One turn sends every row of this set to another row. A few are shown first. Where does it send the rows asked after them?
Z386: [  1  -2  -1  -3 -12   3   3   4  -2  12   9  -3  14  -9   3  11   7   7
  -7   4  13 -19  -8  -8   1   5  -2  -5   3  -2  14  -3  -8  -8  11  -8
   5   5  -5   1  -3 -12  -1  -3   0  -5  -1   1  14   3  -1  -7  -2  -7]
Z417: [  3  -9 -11 -12   0  -4   5   9   4   6  -4  -2  12  -4   0  15  11   0
  -9  -5   0 -10  -8  11  -9   2  12   4   1  -7  -3   1  -8   0  -3  -2
 -16  15  13 -20  11  -8  -5  -4  -4   6  -7  -8   3  -7  13 -16  -2 -15]
Z433: [  0  -4  -3  -2  13  13  -4   4   3   1  14  -9  10  -2  -8  11  -3   8
   3  -4   1 -11  -6 -11 -18   0  -3 -10   6  12  -6   3  -2   2   0   2
  -4   6  -3  -1  13 -11   5 -10   1 -12   8   3   9  -4  18  -3   5 -16]
Z674: [  1  -6  -8   5  10  -1  13   6 -11  10  14   4   2  -8 -17   8  -9   1
  -2  -4   0   8  -7  10  -1  13   8  -2   3  -8   0  -7  -9  15   1   7
  -8  -1  10  -4   8  -7  -7   2 -14   1   1  -1   3 -11   8 -13   0 -12]
Z304: [ -2  -7  -5  -4  -1   4   1   5   7   8  11  -5  -7  -7   0   3  -6   9
 -11 -13   9   2  -5   8 -17  -1   4  -4   2  12  -5   2 -19   0  -8  10
 -12   8  10 -11   1 -16 -13  -5  -9  -2  -2  11  11  -4   2  -9   4 -22]
Z37: [ 10  -1 -23   2   0  -1   7  -6   3  10  -1  -4  -5 -10   1   8  -1  13
 -14   2   1 -12 -23   1  -8   9   7  -9  11   5 -13 -14  -1  -6   5  11
 -11  -6   3  -4  12  -7   4   0  -4   0   0  -6   9  -4   9 -14  -9 -13]
Z142: [ -3  -8 -10   1   9   5  -1   2  -7   2   4  -5  21  -7  -2  15   1  17
  -4  -1   5 -15 -25  -7  -5   4   6  -6   3  14  -2   0 -11 -11  -7   1
 -13  -2  16  -5  12   2   4  -4   5   2  -1  -4   1  -1  15 -15   3 -10]
Z24: [  9  -3  -8   0   2   3   8  -2  10   6   5  -4  -3  -3   4  11   1   7
 -13   1  -2   3 -18  -6 -15  -3  14  -5  -6  14   2   7  -1  13   3   0
  -3   4   6   8   2  -6  -3  -9  -6  -4  -4  -3  -4  -4  15  -6   7  -7]
Z22: [  9  -5 -15   3   3   7   4   4  -4   9   8  11   7  -8   0   5   1  10
   0   0   5  -6  -7  -7   8   6 -14  -7   6  -2   7 -10  -9  -5   1  -4
  -2  -5  -1   8 -11  -9  -6 -12  -6   1  -2   1   7   3   1 -13  -3 -21]
Z656: [  5   1 -16  -2   5  -2   8   8 -15   2   6 -14   3 -18  -7  -1  -7   7
 -18  -6  11  -6 -15   7  -8   2   7   1  -2  -8   9   0 -19  -7   4   1
  -6   4   4   2  10  -4  -1  10  -6  -5  -3  -6  10  -5  -2 -10   2  -8]
Z480: [ -4  -5  -1  -2  14  -4   2   7  -6   0   7 -12  29  -6  -6  15  -4   9
   4   0   9 -10  -7  -5  -3   7  -2  -1   9  -1   2 -11 -12   9  -4   2
  -5   3   6   0  17  -8   4  -7 -12  -4   4  -5   5  -3  15 -14  -7  -7]
Z173: [  4   3 -17  13   8   6   7   1   2   4  14   4  15  -2  -1  17   9   2
  -4   1  18  -2 -12 -13 -10  12   6 -14   0  -2  10  -5  -7  -4   5  -7
  -3   4  11  -7  -9  -7   1  -2  -9  -5  -5   2   7  -3  -5  -7   4 -15]
Z929: [  6 -18 -17   0  12   3  16  11   8  11  -1  -2  14  -8   0   5  -5  -1
 -10   8  13   3 -14  12  -4   8  13  -4  -6  -3   2  -3  -8  -4  -1   1
  -9   6  -6  -6   0 -13  10  -4  -3 -10  -6   7  11 -10  -1  -7 -13 -16]
Z423: [ -9 -11  -5  -9   6 -11   9   8  -6   2   8  -7   2 -11   5  11  -8   1
 -17  14  -1 -14 -14   8  -4   3   3  -6   1  10  -4  -6 -10   3  -2   2
 -14   7  -5   5   6 -14   2 -16 -13  -7   3  -2  12 -13   5  -3  -3 -11]
Z513: [ 15  -8 -17  -8  12   4  11   8   1   1  -8   3   2  -5   3  -3   2  -1
  -8  -6   4  -1  -2   5  -8  -7   2   0   0   1   1   7  -8  -9   5   2
 -11   1  -9  -9   3  -6  -3  -1  -4 -10   2 -10   1  10  12 -12  -4 -17]
Z92: [  1  -2  -8   0   8   9  11  19 -14  -7  14   2  16  -3   5  16   8  10
  -7   1   8 -15  -5  -4  -3   1  -4 -15  -2   5   1  -1  -9   1   7  -8
  -8   4   7  -7  -9 -16 -11  -8  -6  -8 -12  -1  11  -3  -1 -13   3 -18]
Z468: [ -3   1   1   3  -2  -9   3  12  13   3  -4  13   7  -7  -1  12 -15  11
 -15  -1  16  -6 -15   5 -11   7   9  -1   2   1  -1  -3  -8  -5   5  -3
 -17  -3   1 -16   6  -8  -4   4 -18 -10   3  -2  13  -7  11  -4   1 -13]
Z284: [  5  -8  -5   3   3   9   6   6   0   9   8  -7  19   8  -6   5   8  10
   3   3   1 -10 -10  -8  -7  -3   0   1   9   1  -8  -6  -4  -4  -5  11
 -13  11   3  -6  13   0   1  -3  10   4   0   7  10  -3   7 -17 -11 -16]
Z723: [ -4  -7  -5   3  -3  -7   7  12   4  16   0   8   4   4  11   1  -1   4
 -17   2   6  -8 -10   5 -11 -12  -2   4   9   8   0  -5 -10   4   0  10
 -15   2  10  -7  -3  -1   0   0  -9  -7  -7   4  -3   1  -3 -12  -4  -4]
Z875: [ -5  -5  -4  12  -1  14   0   5  -3   5   5   1  16  -9   2  20  -6  17
   3   3   7  -2  -4  -4  -4   0   2  -1   5   0  -8   1  -8   7  -3   0
  -8   6   5   2  11   7   0  -7   3   0   2   1   0  -4  16   3  11 -17]
Z972: [  0  -3  -3  11  -1  -1  -1   6   2  13   4  -1   0 -13  -5  13   5   3
  -3  -4   5  -1 -11   5  -2  -2  -3  -5   8   3 -10   3   2   8  -2  -7
 -11  12  -6 -13   8  -9  -9   4   4  -9  11  -8   3  -6   0  -2  -1  -1]
Z675: [  4  -4 -15  -3  -4  -6   3  -5  11  11   5  -7  11   0  -2  12  -7   3
 -21 -13   9   0  -5  -1 -13  -1  -2   0   3  -7  -3  -6 -22  11  14  10
  -7   1   8  -2   5 -17   0  -7  -8  -8   1  -4  12 -11   8  -6 -10 -10]
Z119: [  9   1  -6   6  10  -7  16   7  10   2   6  -2   1 -21  -3  12  -2   3
 -13   6  12   0   3   8  -4  -3   8   1  -2   4   1   6 -10  -2  -5   2
  -6   4   5   3   1 -11   4   3   7  -7  12 -10  -1  -7  -6  -1  -2 -20]
Z809: [  6  -6  -1   4  16  -7   3 -13   5   1   4   6  13  -4  -7   7  -1  11
 -15 -10   6  -7 -18  10  -4   4   0   0   9  12   0  11  -8   3   3   8
  -8  -3  10  -8  -2 -17 -10   2  -4  -3  -6  -7  11  -6   0 -13  -8  -5]
Z42: [  8  -9  -4  -9  10   8   8   1  -1   8  -5 -18   1  -2   1   4  -4   6
  -5   2  18   2 -10   9  -3   1  12  -2   0   6  -4  -3 -12   9   7  -3
  -3   5   2   1   5 -17  -1   5 -12 -18   6   1  -3   3  -2 -14  11  -8]
Z634: [  5  -2 -10  -8  -2   1  13   9   5   9   3   1  10  -5   3  21   2  13
  -3   6  11 -11   1 -11  -6   6   2  -4   5   0  10  -7 -12  -4   8  -8
   0   0  17   7  -1 -15  -7  -8  -2   5   6  -4   7   2   2 -17   6 -28]
Z201: [ 14  -4 -23   5   8   9   3   9  -1   3  -6  -3   6 -11   4  11  -8  21
 -16  -2  13 -10 -12  16  -4 -11   6  -5   3  -4  -9  -4  -4   5   1  -3
 -11   2   9   1   1 -16   0  -2   6  -7  -8  -9   5 -10  -3 -11   0 -13]
Z125: [  0 -15  -4  -3  -3  -1  12   6   7   8  -6   0   4 -14  -8  13  -9  14
 -12  -1   0  -3 -13   2  -6  16 -14   4   8  12 -10   5 -14   6   7   1
  -9  -1   9  -2   1  -3  -1   4  -5 -16  -5  -4   5 -10   0  -2   0 -20]
Z783: [  0   7   1   4  11   4   4   3  -4  -3  17   4  15  -3   4  11  -6   3
  -6  13   9  -7  -8  -5   0   1   6  -3  -1   3  -5 -14 -11   0  -4  10
 -11  -4   4  -4  15  -4  10  -7  -3   6   6  10   8 -11  14  -7  -2 -15]
Z503: [  7  -1  -6   3  -2   5   7   0  -2   0  11  -5   9  -1  -4  18   9   7
  -4   2  16 -14  -2  -5   4  12   1 -14   4   1 -10 -13 -13 -11   7  -2
 -10   1   2 -12  -9 -15  -3  -3  -6 -13   7  -3   5   4  -1 -12   6 -26]

Z723 -> Z304
Z386 -> Z92
Z433 -> Z480
And these:
Z674 -> Z37
Z656 -> Z201

